The same turns and mirrors carry the whole set onto itself and the rows of a family onto each other. Which other rows belong to the same family as each row named below? List them in the order they appear above.
These 32 rows form 4 families of 8 rows each.
j709: [  7  11   0 -10   8   5   1  -1  -2  20   4  -5 -14 -10  12  -4   6   6
 -19   6   2   8   1 -16  -5  15]
j929: [  6   9  -5  -5  14   0   7 -11  -1  16   1  -4 -12  -9   8  -3   1   8
 -19   2   4   8  -6 -17  -2  19]
j742: [ 11   7  -2 -13   4   5  17 -12   1   5  -8  -2  -9 -26  -3  -7  -3   3
 -16   7 -10   1 -11  -4  -5  -3]
j102: [ 11   0   5  -6   3  12   3 -21  -3  10  -4 -20 -14 -21  -5 -13   3  11
 -19   8   2  21  -6 -10 -11   5]
j177: [ 18  10   4 -19   3   8   9 -14   3  13   2  -2  -3 -19   4   0   6  -3
 -22   3  -3   0 -12  -4   1  -1]
j429: [  3  18 -15  -2   1  16   7  -9  -7  30  -2 -19 -13 -11  15  -5  -5   6
 -19   5  -4  25  -6  -4  -6  12]
j609: [  4  14  -5 -24 -14  12  15  -7 -19   9  -4 -14 -19 -19  -6  -5  -6  -6
 -16  12  -4   7  -8  12   2  -1]
j537: [ 15  17  -5 -18  -2  10   5 -17 -10  -9  -2 -13  -7 -10  -4  -2   8  -6
 -12   2   1  15  -2   6  -4  -4]
j345: [ 11   2  -2  -5   4  19   5 -22  -7  13   2 -17 -10 -17   0 -11   4  15
 -14  -4   0  15  -9 -13  -9   0]
j723: [  8  23 -13 -14  -6   6   4  -5  -8   9  -8 -20 -18 -10   9   2   1 -18
 -18   9  -9  23  -1   8   3   8]
j389: [  2  16 -10 -20  -2   7  17 -16 -25   4  -1 -14 -17 -20  -8  -6  -5  -5
 -17   7  -7  10 -12  12  -3  -2]
j796: [  9  18   2 -21  -3   8  20 -11 -10  18  -2 -16 -20 -22  -3   0  -2  -9
 -21   3 -11   7 -14  10  10   2]
j420: [  2  11  -7   2   5  15   9  -7  -6  30   2 -21 -21 -16  11  -6  -2   5
 -14   4 -12  18  -2  -3  -4  16]
j166: [ 12  -1  -5  -8   0  16  -1 -20  -2   4  -2  -7 -14 -11   0   0   4   9
 -17   6   6  18  -3 -11 -18   5]
j553: [ 19  18   1 -21  -7  12   5 -10  -4  -7  -8 -17 -10 -14  -2   0   7  -6
 -19   4   2  17  -5  -5  -5  -3]
j466: [  1  18  -8 -18   2  12  18 -14 -15  24   1 -20 -25  -6  -7 -10  -2  -3
 -25  12   1  18  -7   1   4  20]
j486: [ 15   8  -2 -10   9   8  15 -13  -4   8 -10  -5  -7 -16   4   2  -3   3
 -16  -1  -7  -5 -16  -4  -1  -4]
j164: [ 14  12   0 -11   9   2  14  -5  -3   8  -3  -9 -12 -20   3  -6  -2  10
 -20   0 -10   0 -12  -2  -5  -8]
j849: [  1   7 -15  -1   1  14   7 -17 -12  20  -6 -20 -27  -5   3  -5  -5   8
 -18   7  -3  24  -9  -4 -13  17]
j600: [  1   9  -4 -16  -5   9  17 -19 -17  10  -5 -16 -19 -22 -10   0 -12 -12
 -17   8  -7   6  -8   9   2   2]
j163: [  3  24 -11 -12  -5  11   4 -10 -11  14  -1 -13 -14 -11  14   5   3 -19
 -10   3 -11  17  -2   7   3  11]
j629: [  3   8 -12   0   4  13   2 -20 -13  32  -3 -20 -21 -16  10  -7  -7   1
 -20   2  -9  19  -8  -5  -2  15]
j220: [ 11  28 -16 -15  -7  13   5  -9 -14  14  -8 -17 -17  -9  13   6  -3 -15
 -19  -1  -9  13  -7   1   4   6]
j19: [ 17  12   2 -16 -10   9   1 -11  -3  -1  -7  -7 -16 -17   6  10   2  -5
 -14  -5  -6  13  -3   2  -6  -5]
j662: [ -2  16  -8 -16  -3   7   7  -6 -22  20   4 -16 -22  -2   4   0  -2  -1
 -19   6  11  14  -3  -1   5  20]
j509: [ 11  14  -1  -8   1   8   5  -3  -2  17  -4  -4 -10  -3   8  -4   6  12
 -20   4  10   7  -5 -13  -3  18]
j695: [ 10  10  -6 -16   7  12   6 -17  -2  19   6  -5  -8  -3   0 -10   6   5
 -26  12   9  11  -5 -13  -4  17]
j337: [ -5  15  -8 -20  -4   9   4 -11 -23  17   5 -10 -21 -10   1  -4   3  -8
 -15  14   5  19   1  -2  -1  21]
j912: [ 13   3  -2  -5   8  14   9 -15  -3   8   1 -22 -13 -14  -7 -14   3  18
 -17   3   1  16  -2  -3 -12   0]
j338: [ 15   6   1 -16  -3   9   3 -19  -7  -8  -5 -19 -14 -17  -6  -3  10  -9
 -14   0  -6  14  -3  -1   1  -4]
j688: [ -2  16  -4 -15 -12   8   8  -9 -14  18   1 -15 -22  -9  -6  -6  -4  -3
 -21  12   9  18   3   0   0  24]
j599: [  7  20  -8 -10  -9   7   9  -8 -13  14 -11 -19 -29 -10   8   5  -7  -7
 -14  -3 -16  19  -9   9  -1   8]

Same family as j662: j929, j742, j429, j609, j345, j723, j338
Same family as j537: j709, j389, j420, j164, j163, j337, j912

